First come named turns, each shown by rows before and after it. For each pair of rows after them, which turns, in which order, take the first row to the second? The first pair is done for you.
turn V:
[ 13  24  12 -12  10  -6 -21  16] -> [  7  22  16  -9   6  -6 -28  11]
[  5   5  11  -9  -7  15 -13   1] -> [  9   0  10  -5 -13   6  -9  14]
[ -6 -11  -3   7  -6 -11  10   6] -> [-2  0 -8 -3 11 -1 15 -4]
turn E:
[  8  18  -7 -12  21  11  11  -8] -> [  3  18  -3 -11  17  16   1 -16]
[-13   1  -4  -3  20   5  10  -7] -> [-6  9 -7 -3 20  4 14  1]
[ 2 -9  7 11  5 -9 -2 -7] -> [  4  -6   5  11   7 -11   3  -1]
turn N:
[ 8 10  0  0 -2  0 -9  7] -> [ -6 -12  -4   3  -3  -4   5   4]
[ -2  -6   1  -5  12 -12  11  12] -> [  2   8   0 -10  20  -3   6   4]
[  9  14 -12  -7  -2  -1  -9  20] -> [-10 -14 -20  -4  -1  -5  11  13]
turn S:
[  2  -1 -12  -1   0 -10  19   9] -> [ -5  -9  -4   6 -16 -14   3   8]
[-27  -7   6  -1   5  11 -18 -30] -> [-19   9   6  -5  13  17 -20 -29]
[ -6 -15  -3   2  -3  -7   2  -3] -> [  1  -3   3   2  -6  -3 -15  -1]
Pairs:
(two turns a pair)
[ 7 16 -4 -6 13 -1 10 -5] -> [ 10  16   6   2  -7  -8 -11   4] => N then E
[ 16   8 -11  -2   8  -5  13  16] -> [ -6  -7   4  10 -17  -4 -22   0] => V then V
[ 15  21  10   3  -9  -6 -25   5] -> [ 19  15 -11  -6  14  -9  18  14] => V then S
[-2 13  3 -4  8  5 -4 -6] -> [ 4  4  3  1  0 -9  3 13] => V then V
[11 22 -1  5  4 -7  5  5] -> [ 5 16 -7  2 10 -6 16  0] => S then N
[10  5 -2 -8 -2 -7 11  9] -> [ -4  -3  -3 -10   4   3  10 -12] => V then S
[ 7 14 -1 -5  0  2 -3  7] -> [-10  -9   1   3 -11  -5   1   5] => V then N
[ 10  15   6  -1   2   0 -14  19] -> [ -1  13  -2 -10  21  14  -4  -7] => N then N
[  0 -20  -1   7 -14 -10   8  16] -> [ -9 -25  -5   6  -7  -3  13   3] => V then S
[-16 -24  12   9 -18  -2 -18  -3] -> [  6   3 -10 -15  28  10  23   1] => V then N
[ -9   4  -8 -12  12  23   6 -12] -> [-18 -23  -6   1  -9   5  10   4] => S then V
[11 21  1  4 -7 -5  1 15] -> [-11  11   2   1  -3  10 -10 -18] => V then E
[ 8 13  2 -3  7 -4 -6  6] -> [ -6   2   0  -3  11   4  -5 -14] => S then V
[ 10  -3  -8   4  -1 -13  25  20] -> [-16 -24  -5   9  -7  -7  18  -2] => N then S
[ -9  11  -4 -16  22  12  10 -19] -> [ 16  34   5 -11   9   0  -6   8] => N then V
[ -4 -15  -4   9  -8 -15  18  22] -> [17 18 -5 -5 14  1 14 20] => S then V
[  6  29  16  -6   4  19 -10 -16] -> [21 33 12 -6  5  9  0  6] => V then S
[ -3   4   2   4   0   1 -18  -8] -> [10  9 -3  4  0 -9 -6 11] => V then S
[  0  35  15   1   1  23 -11 -11] -> [ 11  29  18  12 -16   2 -12  21] => N then S
[ 14   7  -6  -5  -7 -10  15  27] -> [ -7  -2 -13 -15  12  11  24  -8] => S then N
[ 16  16   5   2   7  14 -16   4] -> [ -9  -6   4   4   6  18 -13 -19] => S then V
[14 11  6  1 13 14  7 12] -> [ 4 -9 12 14 -6  1  4 21] => N then S
[ 7 -8 -6 17  1 -2 23 11] -> [ -7  -4  -4  12   9  20  11 -20] => S then N
[-12 -14   5   1   2   5   3 -18] -> [  0  -2  14   6 -10   0 -17  -6] => S then N
[-12  -7  15   3 -18  -4 -19   0] -> [ -6   7  14   0 -11   5 -24  -6] => N then N
[ -6  10   1   0   2  11  -8 -19] -> [ -7   2  -9  -2  11   7  16 -14] => S then E
[ 7 12  2 -2 12 17  4  8] -> [ 8  7  8  6 -5  8 -6 20] => N then E
[ -5 -13  -3   8  -9 -18   7  16] -> [ 13  14  -7  -3   7 -10   7  18] => V then N
[-10  13  -1 -14  25   8  22 -21] -> [-27 -19   2  -1   3  -7  25 -16] => E then S
[ 10   9  -6  -6  -1 -12  10  20] -> [-12   3   5  -2 -10   2 -20 -13] => E then E
[  4 -17   4  -4  -3  -5  17  -3] -> [ 19  -6   8  -2  -8 -10   5  11] => N then N
[ -8  -4  11   0  -5   3 -21  -9] -> [-10  -3   2  -9  11   9  -6 -19] => S then E
[  3  -5   4   6   2  19 -16 -10] -> [18 -6 -4  8  4  4  5 19] => N then V
[ -7 -23  -6   3  -3  -8  11  -1] -> [ -4  -9 -10  -6  13   5  14 -17] => N then S
[  2  24   1 -12  11  17 -11 -22] -> [ 16   7  -4  -1  -8 -16  13  28] => V then V
[  6  -2  -5  14 -28  -2 -10  14] -> [ 17  21  -7   3 -11  10 -12   9] => E then S
[-27 -23  -1  -5   2  -6   2 -16] -> [ -1  12  -8 -18  28   3  10 -11] => N then S
[-11 -14  -1   3   2  -4   6 -16] -> [  5   8  -5  -5  17   0  11 -11] => N then S
[ -2 -18  -6  -1  -4 -12  24  15] -> [-15 -22  -9  -5   6   1  22  -8] => N then S
[  0 -14 -13   9   5 -13  22  24] -> [-26 -23  -9   9   7   4   9 -13] => V then S
[ 19  11  -5 -10  13  -1  12  25] -> [  9  11  12  -1  -9   2 -30  14] => E then V
[-11 -27   7  -3  -3  -1 -13  -4] -> [  3 -14  10  -1 -10  -8 -21  12] => E then S
[-6 -6 -8 -3 -1  3 19 -4] -> [-11 -10  -2   1 -12   0  10  -4] => V then V
[12 22  8 -6  4 -2  4  9] -> [ -3  -3  14   6 -17 -14   0  11] => N then S
[  5   9   6   8 -13  -5 -14   6] -> [ -7   2   7   7 -11   2 -17 -10] => N then S
[  4   2   3   8 -12 -18   3  11] -> [12 21  3  0  0 -5 -6  0] => N then N
[ 18  32   0 -10  15  20  -9  -7] -> [ -9 -20  10  16 -31 -10 -15   8] => E then V
[  7  10   8   5 -12   6 -18  -7] -> [ -7 -16  -6   5  -2  -1  18 -11] => V then N
[  2 -28 -19  -7   4  -2  29   2] -> [ 30  21   2  -9  -5   8 -23   7] => V then N
[ -6 -15  -4  -5   2  -5  14  -5] -> [ -7  -4   4  -3  -1   5  -9 -17] => S then N
[ -2   5  -7 -13  16  14  11 -17] -> [-11 -20  -9  -1   0  -6  22   1] => N then N
[-12  -2   9   3  -5   9  -4 -24] -> [ 10  10  13   9 -16  -6  -8   8] => V then S
[  5 -10   0   3  -6  -5  22  16] -> [-10  -8   0  -3   5  14  14 -17] => S then N
[-17 -14  -7  -3  -6   1  10  -9] -> [  5  19  -6 -12   5  12  -2  -7] => V then N
[-10 -35  -1   2   0  -5  10   2] -> [ -5 -13  -6 -13  23  12  11 -14] => N then S
[ -1  13  10   5 -13   6 -27 -10] -> [-18 -17  -9   0   5   1  22 -14] => V then N
[16 -6 -3 -3 -9 -7  6 20] -> [ -8 -26   1   0 -11  -1  -1  -3] => N then S
[ -2 -13 -12  -4   7  -5  26   9] -> [-20 -16  -2  -2  -2   8  -4 -19] => V then S
[  0  -3   5   3 -11  -6 -23   6] -> [-10  -4  -1  -5   4   7 -15 -17] => E then N
[ 14   2   5   6 -16 -11  -7  25] -> [ -5 -17 -11  -2   8  -3  28   5] => S then N
[ -1 -11 -23   8  -2 -27  27  24] -> [-27  -8 -21  -3  17   7   9 -33] => S then N
[-17 -29 -15  -1   9  -5  37  -4] -> [-29 -25   9  10 -17   4 -18 -22] => V then S
[-10   0   9   4  -6   7 -23 -15] -> [-18 -23   1  10 -10  -8   1   1] => N then E
[ 13   1   7   5 -13 -16   2  29] -> [ 11  18  15   3 -13   1 -26   8] => S then E
[-22 -13  -4  -7  12  14  -2 -37] -> [ 28  20   7   0 -10 -12 -21  26] => N then V
[ -2  -9   6   7 -21 -10  -2  10] -> [-5 -6 -9 -6  8  4 23 -6] => N then E
[-20 -22  -9  -9  -9   5  19   1] -> [-20  -6   4  -9 -13  16 -14 -14] => S then N
[  1   6  -4 -10  15   4   8  -6] -> [ -2   7   5  -7   6   8 -13 -12] => V then S
[ -2  -9  13   4 -15  -6 -16  15] -> [ 3 -8 -6 -7 13 -2 21 14] => V then N
[  3  10   5  -1  -4   4 -12  -2] -> [ 2 -1 -7 -3  4 -3 14  9] => N then V
[ -5  -2  12   3  -5   9 -20 -15] -> [ 12  -6   2   4  -3 -11  10  23] => N then V
[ 0 -8 -9  0  1 -6  9  3] -> [  6   1 -10  -4   4  -4   7   6] => S then V
[ 6  1  2  0  8  3 20  1] -> [ -4 -11  12  11 -12  -3   4   1] => V then V
[  9  20   1  -3   2   7 -14   1] -> [12 12 -6 -1  3 -5  7 18] => S then N
[  2   0   9  -1 -15 -11   0  10] -> [  5   0   1  -9  -2 -10  19  11] => V then N
[ 15  17  -1   9  -8 -11   0  22] -> [ -7  18   3   2   5  13 -12 -23] => V then E
[ -5 -12  -3  -1  12  -5  16  -2] -> [  5  -9   2   3   1 -15   6  16] => N then N
[ -4 -11   6   9  -9  -4  -6  10] -> [13 11  5  1  2  2 -8 12] => S then V
[ -6   2  -4   8   0   7 -18 -15] -> [-14  -9  -6  11  -2   2 -11 -13] => N then N
[  1 -12  -3   9   0 -10   2   3] -> [  0  -6   3  11  -4  -7 -11  -1] => S then E
[ -9   6   7   0   1  15 -11   0] -> [-13  -9   6   7  -7   4  -1  12] => N then E
[-3 -8 -4  5  1  2 22  1] -> [-12 -14   3   9  -8   7   9  -9] => V then V
[ -2  23   1 -10  24  18   1 -19] -> [-26 -15   1   1  10   9  10 -26] => E then S
[-24 -24  -8   0  12   5  19 -21] -> [  7  10 -14 -11  30   6  26  -1] => N then S
[  6  -5   4   5 -14  -8  -4  11] -> [ 11  14   5  -3  -3   4 -12   0] => N then N
[-13 -16 -16   0  -5  -3   7   6] -> [  9  18 -13  -7   4   6  -7  10] => V then N
[  1 -12  -2   1  -3  -9  13   8] -> [ -8 -10   2  -2   5   5   3 -15] => S then N
[ -5 -24  -1   5   4   2  17 -13] -> [ 10 -16   7  13 -13 -12   4  13] => N then N
[ 4  6  5 -4  9  3 -6  8] -> [-8 -3  4 -4  9  7 -7 -5] => S then V
[-24 -15   7   3  -2   6   0 -28] -> [ 10  25  -1 -11  21  13  10 -12] => N then S
[ 5 13  8 12 -3 -7 -6  1] -> [ 6 10 -1  9  7 -7 14  3] => V then S
[ -3 -14   5   6  -1   0  -8 -10] -> [14 -2  2  4  0 -7 -2 12] => V then E
[-2 -6  3  5 -7 -4  3 10] -> [ -6 -10  -1   3  -2  -3  10   5] => V then S
[  5 -15 -19   1   0  -8  20  23] -> [ 23   7 -12  -1  -1  -3   3  30] => N then N
[-16 -21   4   8 -22  -6  -5   4] -> [-17 -14  -9  -6   8   8  17 -14] => N then E
[  1  -3 -13   3  -2   3  17   1] -> [ -9  -3  -7   7  -8   8   0 -15] => V then S
[ -8  -3   1   5   4  10 -10 -13] -> [12  3  0  7 -1 -3 -1 16] => N then V
[ -8 -18  -5   7 -12 -17   9  11] -> [-16 -21  -4   5  -9 -12   9  -1] => V then S
[ -6  -3   5   5 -13   4 -17 -15] -> [  4  -6   2   8 -19 -11  -7   8] => S then N
[20 22  4 -3  5 -3 -7 24] -> [-11  -8 -10  -7  25   9  22 -12] => N then V
[  9   3  -7   3   1 -16  18  29] -> [17 25 -6 -5 13 -3  8 19] => N then N
